128 stands for zero in the data rows.
Here are some numbered points:
124,105,121,128,170,125,072,102,147,169,157,134,214,133,126,136,101,126,087,172,153,113,142,134 0
144,193,107,082,142,135,031,144,170,186,070,074,116,024,187,081,104,127,100,104,128,076,112,149 1
129,146,079,141,131,107,155,108,150,092,113,165,121,103,168,142,092,105,107,098,162,131,145,161 2
169,145,145,145,124,087,159,149,110,145,141,125,097,155,129,099,125,158,165,088,121,143,140,049 3
128,177,189,136,119,162,162,074,129,130,146,112,144,118,138,139,143,103,092,067,028,142,165,085 4
144,162,144,160,141,178,071,152,079,118,119,121,096,098,131,110,153,132,130,139,094,091,015,122 5
155,138,116,157,103,141,145,159,098,145,122,109,084,132,110,122,115,165,142,125,114,160,141,109 6
166,151,113,097,139,108,129,136,143,128,136,131,134,116,146,139,132,128,140,145,134,091,162,100 7
095,102,135,165,105,116,153,167,115,166,154,094,133,146,091,149,118,161,123,100,162,147,117,109 8
189,160,176,082,075,133,152,158,137,131,156,106,115,084,110,136,111,171,118,132,128,115,174,068 9
146,139,109,155,156,157,113,180,149,108,085,153,165,115,133,084,110,119,098,128,167,082,062,151 10
055,130,033,158,123,104,154,042,077,122,187,126,158,109,125,168,129,133,159,167,108,121,167,091 11
159,122,140,146,146,081,106,108,155,142,164,151,182,146,151,146,160,132,130,205,114,151,174,136 12
123,169,140,113,153,178,118,127,158,085,164,127,174,145,092,117,132,106,144,145,076,113,132,122 13
124,167,131,146,075,163,190,102,087,127,139,086,130,051,128,110,029,181,050,059,078,161,168,106 14
080,170,118,117,180,138,049,144,158,178,118,084,155,040,181,133,132,112,141,104,089,105,104,133 15
179,084,151,132,154,136,087,163,177,102,131,173,128,164,132,118,126,115,155,139,128,101,100,120 16
081,174,131,067,140,175,141,076,067,145,170,114,184,108,094,138,151,166,106,146,084,129,163,091 17
148,130,155,097,140,176,110,127,168,135,133,160,153,134,127,121,120,062,134,130,112,164,124,158 18
146,126,142,152,098,177,142,148,112,127,177,136,180,122,100,126,130,153,131,163,114,148,138,094 19
135,191,122,143,130,158,100,148,089,150,110,055,110,112,137,071,113,137,158,142,083,118,103,122 20
119,192,163,150,049,130,183,034,119,109,167,071,115,073,181,119,127,139,094,104,043,158,195,079 21
183,145,108,082,153,111,092,153,129,116,121,134,106,144,106,140,113,165,108,165,159,088,135,155 22
111,124,067,154,142,098,086,111,047,135,131,125,103,086,172,137,153,149,115,113,147,101,066,139 23
149,086,143,139,152,107,115,182,153,109,111,135,131,145,120,116,132,097,163,135,182,067,132,126 24
138,156,169,170,113,150,186,123,140,154,105,124,131,120,151,063,060,130,103,043,067,172,139,094 25
098,176,143,072,141,193,132,071,126,111,173,098,163,121,132,092,123,132,108,134,075,121,149,110 26
078,109,095,138,123,103,115,118,170,099,169,064,126,163,139,033,141,031,201,156,135,114,114,168 27
108,161,130,116,166,149,131,159,095,166,100,128,115,136,084,130,138,174,140,080,102,126,105,097 28
153,122,184,124,091,148,095,092,183,120,132,116,123,136,152,108,130,103,117,126,115,150,122,167 29
136,158,097,086,177,155,127,172,093,150,104,173,111,145,090,154,109,169,153,124,124,143,119,057 30
171,189,168,167,106,106,096,117,093,113,155,092,107,140,172,047,161,111,128,161,106,077,130,088 31
130,108,140,102,125,175,117,131,184,071,150,133,163,122,109,098,121,073,148,133,141,148,120,182 32
138,098,180,090,115,145,133,147,165,182,065,153,125,145,068,145,103,141,114,110,101,154,124,138 33
101,103,143,167,098,120,145,163,111,167,163,085,139,143,099,140,116,163,118,101,155,147,115,109 34
125,136,095,135,123,116,104,135,145,087,130,120,096,134,155,087,161,099,126,090,161,076,076,183 35
060,096,158,182,132,164,158,085,130,116,176,116,168,108,152,138,041,120,093,079,111,165,069,115 36
111,128,070,123,152,170,109,151,091,077,126,099,061,146,108,147,152,156,185,131,114,090,128,123 37
114,124,114,150,131,090,102,103,109,126,150,099,120,130,176,124,149,097,162,152,136,105,141,138 38
140,155,133,154,153,141,166,158,119,115,151,139,119,137,133,138,139,136,149,096,095,111,154,042 39
124,169,108,066,195,182,066,124,126,113,139,148,145,127,158,155,110,124,124,141,106,114,119,107 40
072,125,143,097,167,140,123,155,135,122,113,112,096,174,153,135,198,061,179,147,116,087,132,167 41
150,075,167,068,104,160,127,140,183,106,112,177,071,175,088,135,158,122,123,134,133,183,118,177 42
119,152,154,151,127,147,113,118,127,128,136,122,130,134,133,116,152,131,100,136,142,130,096,153 43
106,092,141,162,162,108,096,141,167,160,084,168,127,096,147,147,133,123,084,111,133,167,068,170 44
132,057,177,143,117,099,113,133,192,143,130,109,138,147,149,167,093,120,145,131,120,177,140,133 45
170,144,200,111,123,136,110,121,110,156,137,116,141,169,134,096,152,125,124,167,102,120,157,142 46
159,130,154,163,170,172,151,142,114,108,114,162,147,084,146,179,143,102,115,148,109,140,146,106 47
149,171,140,101,125,148,123,129,071,174,137,148,133,147,117,107,146,140,101,149,094,128,137,113 48
167,108,150,150,118,127,126,107,107,134,164,131,162,144,144,135,139,138,115,177,130,158,146,145 49
162,063,125,126,152,125,133,165,131,106,111,195,105,161,095,178,161,148,146,164,181,149,147,147 50
Which three points above are nearest to each new point? Their numbers follow each, nearest first.
134,106,189,098,134,168,102,158,173,153,075,161,136,153,069,143,130,118,140,125,134,142,100,141 >> 33 18 42
116,129,084,120,147,167,119,149,096,084,126,111,069,147,109,145,152,146,183,128,113,099,134,118 >> 37 6 28
169,072,098,112,146,138,130,127,115,112,092,216,083,129,164,180,156,098,131,154,170,180,144,145 >> 50 47 2
047,072,169,159,125,090,131,070,125,131,152,100,162,139,155,162,165,059,174,165,105,147,134,142 >> 38 45 49
159,153,078,110,135,085,124,124,131,180,165,137,198,152,143,074,109,139,145,173,139,096,167,101 >> 7 0 12
138,113,143,106,136,110,182,175,102,174,066,191,129,108,085,192,173,108,149,156,184,093,183,147 >> 50 24 7
032,135,042,157,107,043,143,063,142,126,174,111,137,160,124,133,117,119,191,142,133,140,127,117 >> 11 38 27
155,077,101,111,151,094,150,159,130,127,127,197,119,185,088,150,140,108,179,166,176,164,144,122 >> 50 24 16
168,064,097,108,148,136,133,125,104,115,087,224,077,132,170,186,163,097,135,155,171,188,145,140 >> 50 47 42
168,109,141,123,143,150,121,191,186,080,125,154,126,150,106,122,049,161,135,092,145,124,124,105 >> 16 24 22
152,141,111,162,097,134,145,162,100,140,115,108,073,131,117,121,119,165,139,120,120,155,136,115 >> 6 3 8
054,079,161,156,130,095,132,078,125,131,151,107,160,138,146,165,159,070,172,162,104,147,135,131 >> 38 45 49
123,143,094,154,116,156,132,151,158,097,114,071,086,093,130,111,055,151,138,097,116,146,124,168 >> 6 2 20
083,115,098,133,125,106,110,119,165,111,165,068,125,158,139,040,139,045,191,152,133,114,110,166 >> 27 38 35
057,132,039,159,131,113,151,049,077,128,187,129,162,115,124,162,130,128,166,165,104,117,162,088 >> 11 38 17
091,092,157,033,130,156,162,150,162,141,062,169,102,129,036,170,135,134,118,087,129,191,140,102 >> 33 42 28
103,146,170,074,114,175,087,114,147,199,069,126,149,095,079,142,152,148,074,085,101,130,082,161 >> 33 28 43
114,169,134,137,170,143,169,149,148,129,126,113,166,122,142,073,054,151,126,042,084,138,131,072 >> 25 39 28
169,148,107,086,140,104,122,131,146,127,142,140,133,121,144,145,141,125,148,159,139,088,162,104 >> 7 22 38
137,154,048,047,107,084,167,113,124,121,144,103,097,125,117,120,096,120,195,116,156,067,181,115 >> 7 38 22
160,153,124,157,131,123,158,119,167,123,137,170,134,131,157,132,102,111,109,105,112,179,148,128 >> 2 18 49
085,144,150,091,148,181,128,141,109,123,086,098,133,112,134,136,197,076,156,135,110,099,115,169 >> 41 43 18
143,102,158,122,124,133,122,142,166,162,080,131,123,114,129,160,113,147,089,146,144,140,146,156 >> 33 45 44
152,146,156,154,073,073,137,135,129,141,163,075,111,130,184,120,093,131,127,117,130,124,153,067 >> 3 7 6
131,172,156,184,142,145,174,178,116,143,092,060,145,078,161,089,061,156,080,039,103,111,152,063 >> 25 14 39
087,108,098,134,126,107,115,122,166,098,167,070,130,159,134,046,142,043,198,160,135,115,120,165 >> 27 38 32
117,176,134,132,176,143,176,149,151,134,122,118,174,123,142,066,047,149,129,035,075,136,141,063 >> 25 39 28
155,068,099,106,162,097,152,165,131,128,124,213,124,197,078,150,149,103,187,167,179,171,141,123 >> 50 24 16
143,140,113,154,152,156,113,173,147,110,091,149,161,117,133,088,115,120,098,129,164,087,065,151 >> 10 43 35
143,125,139,153,102,167,137,143,113,127,175,132,174,122,108,126,132,146,135,162,117,143,139,099 >> 19 49 6
126,062,141,120,129,082,135,148,123,181,040,175,079,166,146,155,146,106,119,084,154,191,105,172 >> 44 33 42
119,172,157,120,118,150,179,058,133,108,135,111,100,132,158,079,143,138,073,060,086,164,159,117 >> 4 25 21
125,173,185,138,118,159,157,080,130,132,144,112,144,119,138,138,140,107,091,073,038,144,155,095 >> 4 26 21
061,121,145,099,170,142,125,157,138,117,108,105,092,176,154,135,204,054,182,146,114,080,131,174 >> 41 38 24
127,147,082,133,120,108,155,100,154,095,109,165,118,097,171,141,090,102,106,092,164,134,145,171 >> 2 7 35
131,168,115,067,182,176,076,128,127,114,141,142,141,122,153,153,110,130,123,140,108,114,126,102 >> 40 7 13
154,131,152,160,167,165,150,144,116,110,115,161,144,094,147,173,145,104,121,146,111,138,143,107 >> 47 39 7
110,120,101,149,099,119,070,072,089,085,139,087,063,103,167,115,102,161,076,143,146,105,060,163 >> 23 43 35
183,177,109,098,147,124,140,151,117,152,111,158,159,130,142,129,149,134,137,150,148,083,149,113 >> 7 22 48
124,062,145,122,123,089,133,139,122,171,053,167,084,167,144,149,149,105,120,095,147,188,104,173 >> 44 33 42
108,096,051,128,155,089,118,115,108,103,112,160,075,125,121,150,148,173,113,150,179,097,077,159 >> 23 22 35
166,186,162,160,105,103,095,115,093,114,152,092,104,134,170,059,160,114,126,159,114,075,133,096 >> 31 38 46
163,116,165,062,148,145,084,167,121,110,093,123,097,168,071,094,165,150,158,171,146,086,127,148 >> 22 24 46
173,142,171,177,109,160,174,147,140,109,114,120,128,010,126,172,119,121,118,154,120,146,164,099 >> 47 9 19
143,109,142,097,130,130,132,142,141,169,129,152,138,157,081,148,108,191,089,160,126,175,147,111 >> 33 49 48
132,183,123,138,133,153,101,151,095,151,111,061,110,118,134,075,117,133,160,140,092,114,103,127 >> 20 6 43
152,150,150,151,079,078,135,131,129,140,163,082,112,133,182,115,097,132,125,115,127,122,146,072 >> 3 7 38
153,174,080,120,118,148,157,087,137,113,139,140,137,119,140,116,066,153,093,122,118,106,146,143 >> 2 7 43
100,092,053,137,154,091,120,114,108,106,112,153,068,123,121,154,143,178,111,140,178,110,069,152 >> 23 35 22
110,183,109,203,068,105,194,115,115,137,169,040,132,067,180,117,029,196,043,064,133,169,141,100 >> 14 25 21
149,168,089,161,113,121,151,154,174,125,102,097,134,100,141,075,052,146,083,083,155,123,138,162 >> 2 10 25
100,091,058,137,151,095,119,108,104,106,118,163,082,128,119,151,150,176,110,153,176,108,076,154 >> 23 22 50
069,185,127,060,139,179,148,066,055,149,174,106,190,101,089,141,153,172,101,145,080,132,171,088 >> 17 26 48
127,174,135,150,065,165,207,105,082,130,140,081,138,047,125,104,020,181,044,049,073,166,179,103 >> 14 25 21
136,156,095,091,172,151,131,165,099,144,104,173,112,139,099,154,106,162,147,121,128,142,122,069 >> 30 28 39
095,102,133,128,151,115,152,168,160,133,117,150,126,149,058,157,134,139,142,110,162,132,108,136 >> 8 50 34
094,144,147,094,146,172,128,144,114,130,083,102,136,113,130,129,187,082,147,130,118,098,115,169 >> 41 43 18
141,091,185,084,118,149,136,154,169,192,058,159,123,150,057,155,103,147,118,106,093,159,126,131 >> 33 42 28
144,190,108,083,144,136,040,145,168,185,077,082,120,038,182,087,104,129,101,105,126,080,114,142 >> 1 15 20
134,100,192,088,136,170,091,162,178,153,072,165,137,157,059,152,139,116,145,135,142,139,096,146 >> 33 42 18
115,187,149,147,063,122,177,043,120,114,165,075,120,082,178,120,125,138,101,105,054,147,189,081 >> 21 4 14
114,124,080,160,154,077,110,128,073,106,165,126,076,141,134,157,137,206,076,134,166,110,106,095 >> 23 8 22
134,097,178,089,115,141,134,143,162,185,070,153,126,155,064,150,109,145,123,113,097,156,127,134 >> 33 42 28
092,091,156,047,134,151,155,149,163,144,063,169,105,125,047,169,134,132,114,090,129,190,133,110 >> 33 42 28
140,160,102,166,155,081,160,138,126,096,093,170,107,115,140,169,147,158,072,126,192,131,137,151 >> 2 43 22
187,182,112,087,152,126,137,154,124,162,100,169,164,134,143,126,151,129,139,147,148,080,147,115 >> 7 48 22
087,156,133,063,179,180,092,179,113,197,069,175,205,136,052,135,151,100,102,095,136,044,096,084 >> 28 30 40
110,149,136,090,147,152,106,131,115,177,108,097,111,129,120,152,120,147,144,117,108,155,119,127 >> 28 6 48
156,161,161,165,182,142,153,175,157,108,118,173,152,118,118,133,098,091,118,072,084,120,134,041 >> 39 47 3
176,127,154,158,083,134,101,132,169,028,161,106,100,157,149,085,074,132,099,138,144,147,099,170 >> 29 32 43
128,167,114,124,137,131,113,101,144,070,139,114,133,113,178,085,142,094,126,079,146,081,138,134 >> 35 38 2
105,090,141,162,165,111,102,141,169,156,083,163,125,101,143,143,135,116,090,113,132,173,070,175 >> 44 43 45
151,121,107,158,112,104,097,080,126,095,180,151,180,179,169,091,102,145,093,183,154,115,117,149 >> 49 0 12
129,154,096,143,122,173,144,123,050,106,117,079,122,099,074,140,089,203,053,157,104,148,123,157 >> 6 48 43
109,118,058,161,140,098,080,111,035,136,130,127,096,079,170,147,156,153,116,116,153,099,057,143 >> 23 38 5
128,130,137,160,129,103,080,135,146,067,132,134,125,110,204,093,147,072,113,117,129,109,083,148 >> 35 38 43
100,089,049,132,154,092,117,110,107,101,110,162,066,122,119,152,147,181,107,145,183,103,065,159 >> 23 35 22
134,090,057,144,151,132,146,163,211,065,096,132,102,109,085,148,059,128,166,065,171,121,142,138 >> 2 24 32
